One turn sends every row of this set to another row. A few are shown first. Where does it send the rows asked after them?
rodag: [  2  -1  -8   4  20  22  20  47 -16   2  21 -15]
Rono: [ -2 -23  37 -10  -7 -10  43  22 -14 -45 -18   5]
Guva: [-34 -31   4  18   6   6  15  28  47 -29 -34 -16]
Zov: [-13  -8  18 -20  40  -7  29  19 -14 -22  42  -9]
kulep: [  6 -26 -10  -8  51   5  18 -19  32 -46  -1  20]
zez: [-33 -17 -47 -34   5   4   7   7   2 -50  -2 -16]
burif: [ 32 -42 -14 -14  52  17   9  -1  27 -42  -8   6]
toven: [  7  -8  -5   9  18   6  16  19  -2 -65  20  32]
rito: [-28 -65  -8 -37  25  -7  32  22  32 -24  18 -13]
Dotoz: [ -1 -25  34 -19  -2  -7  49  30 -24 -23  -6  -9]
zozu: [-37  -6 -41 -16  -2   8   3  15   2 -36 -19 -25]
Gatem: [ 12 -30   0 -20   4 -22   1  22  32  13  36  12]
lup: [ 25   8  -7  16  -9  19  31   7  13 -10 -35   4]
tuzus: [ 13 -13   6  15 -10 -20  -8  15  49  -8   5  22]
ped: [ 25 -17 -21 -41  29 -31  33  16   0 -52 -12 -22]
bizo: [-20   0  12 -38  -9   0  -4  -6  15 -30 -26  29]
Gadup: [-15  17  23  28  21  -3  14  14   4 -45  -1  -1]
melir: [ 23   3 -11 -10  16 -22  23  27   3 -31 -41 -38]
kage: [-23 -34 -21 -32  14   1  34  35  44 -63  -6  18]
zir: [ 21 -32  -2 -40   2  -8  25  31  38  -3  42   4]
Gake: [  3 -21 -11 -28  -4   7  22   2  24  17   5 -49]
mafe: [ 29 -28 -12  -1  45  30   9  19  25  -4 -22 -23]
bute: [  5 -25  -7 -13  -6 -10  15 -30  45 -56  -6   1]
nafur: [  2 -14 -14  -1  47  25  17   6  19  17  -9 -27]
romig: [ 20  -4   6  20 -19  -1   7  31  53 -22  -9   6]
Zis: [-26 -21 -20 -21   6  20  33  61  35  -6 -23 -21]
bemi: [ 28 -28 -19 -41  13   5  45  -2   0 -17  23  19]
Kog: [-22  -5  13 -56  -4   8   6  12   2   9  -8   8]

Rono turns into zozu
Kog turns into ped
nafur turns into zir
Now find these:
burif turns into tuzus
lup turns into Gake
toven turns into Guva
Gadup turns into Zis

One turn sends every row of this set to another row. A few are shown first. Where does it send the rows asked after them?
Diba: [  2  13 -19  40  -9 -12  28 -15  30  -5  23  -2  10 -11  -3  19]
led: [  0   6  -2  -1 -10  36 -18 -34   6   3 -10 -23   2  -3 -51   5]
gon: [-38  -3  -8  19   9   2 -19  12 -16  31   2  48  18  27  18  -1]
sanor: [  2   0  25   6 -19   9 -17  47   2  21 -36  -3   5  11 -34 -28]
damo: [-22  -4  23  39  -2 -12 -32  -1  -1  19  11 -46   5   1   0 -46]
lud: [-44   0   0  18   1  -2 -22   7 -16  26   3  44  16  28  25  -3]
zudi: [-20  10  23  32 -15  -6 -25  -3  -1  17  19 -49   7  16   2 -43]
Vona: [ 10  14  -7 -11  -6  34 -13 -26  -4   2 -12 -17  -7  -5 -47   4]
Lop: [ -5 -44 -14  -6 -11   8 -36  13   7 -19   0  -4  12 -29  -2  11]
sok: [-24 -14 -21 -22 -11  20   8  21   5  16  27   2  59  32   5  12]
Bati: [  9  20  -8  -8 -13  33 -26 -15  -8  -7 -10 -26  -3  -5 -44   8]
Sivab: [-49   5  -7  13  -9   0 -21  -1  -7  25   6  49  13  25  20  -2]
bub: [ -6   3  29   2 -20   4 -10  44   7  16 -39   7   3  14 -19 -31]
vakel: [ 38 -10 -17   5   8   1   2  23 -35  15  10 -17 -12  39   0  -4]
Loloz: [ 31  -6 -21  -3   9   9   4  26 -33  14  25  -7 -14  48  -3   4]
Guvo: [-19 -13 -12 -14 -11  22  20  10   6  26  15   1  64  32   4  22]
Zam: [-13   4  16  35  -4 -16 -26   3  -8  26  12 -42   6   3   4 -52]
Nelo: [  4   9   1  -4 -11  34 -26 -24  -1  10 -13 -36   1 -10 -46   9]
bure: [  3  27  -9  31 -16  -1  27   0  28  -8  30  -5  11 -10  -9  25]
komov: [  2 -38  -3   2  -7  10 -38  20  -7 -29   1  -8  10 -32  -2   1]
fulos: [ 11  18  49 -10  -9 -13   5   1  -3  29  30  -6   1  34  22  17]
kob: [ -1  -4  25   9 -18   4 -13  49  -2  27 -41 -10   1  27 -21 -25]
finat: [ 34 -14 -13  11  11   3   6  15 -38   7  17  -8  -7  48  10   1]
Vive: [ 11  15  56 -15   0  -5  12   3   0  36  26  -4   1  18  15   9]
dul: [-52 -17  -1  15  -2  13  -7  -6  50   2  28  -9 -16  16 -23   5]
laz: [  3 -41  -8  -3 -10  10 -28  19   4 -19   1  -9  19 -32  -4  12]
Zotil: [ -4   6  20   0 -25 -10 -22  50   4  22 -34  -1  -1  19 -13 -33]
Vur: [ 14  10  61 -10  -2 -10  -2   2  -2  47  15   0  -2  28   9   9]
nen: [-16 -25 -10 -26  -8  25  15  11   5  18  20  -3  63  33   7   5]
Lozu: [-47   3 -12  19   9   1 -16  10 -19  25  15  45  20  13  21  -3]
fimab: [  0 -42  -6 -17 -18   2 -41  20   6 -13   3  -7  12 -28   0   2]
Fif: [-22   9  22  42  -9  -8 -32  -3  -5  15  12 -48   7  -3  -3 -40]
lurev: [-50 -26   8  19   1  24  -2   7  46   5  24  -8  -8   7 -26  16]
Fizis: [  2  24 -15  39  -8  -6  29  -4  25   5  31   0  17  -6  -1  25]
fufim: [-55 -19   7  15   9  27   3  -1  39   6  32  -6 -13  16 -27  -4]
gafaf: [-51 -30   2  11   8  23   0   6  45  17  33   2  -3  15 -27   7]
vado: [ 35  -7 -12  11  15   7   3  16 -40  14  16 -20 -10  44  -1  -1]
Beto: [ 5 16 53 -8  3 -1  3  4 -9 48 19  0 -4 33 14 19]
kudad: [ -4  20  -7  43  -7  -7  25 -12  27   3  27   3  14 -10  -2  28]
Buti: [-12 -16   3 -14  -8  25  15  16   3  26  24   3  65  42   2  14]

fufim turns into nen
Fizis turns into lud
sok turns into fulos
Now find these:
kob turns into Nelo
gon turns into vado
komov turns into Diba
Vur turns into sanor
Sivab turns into Loloz

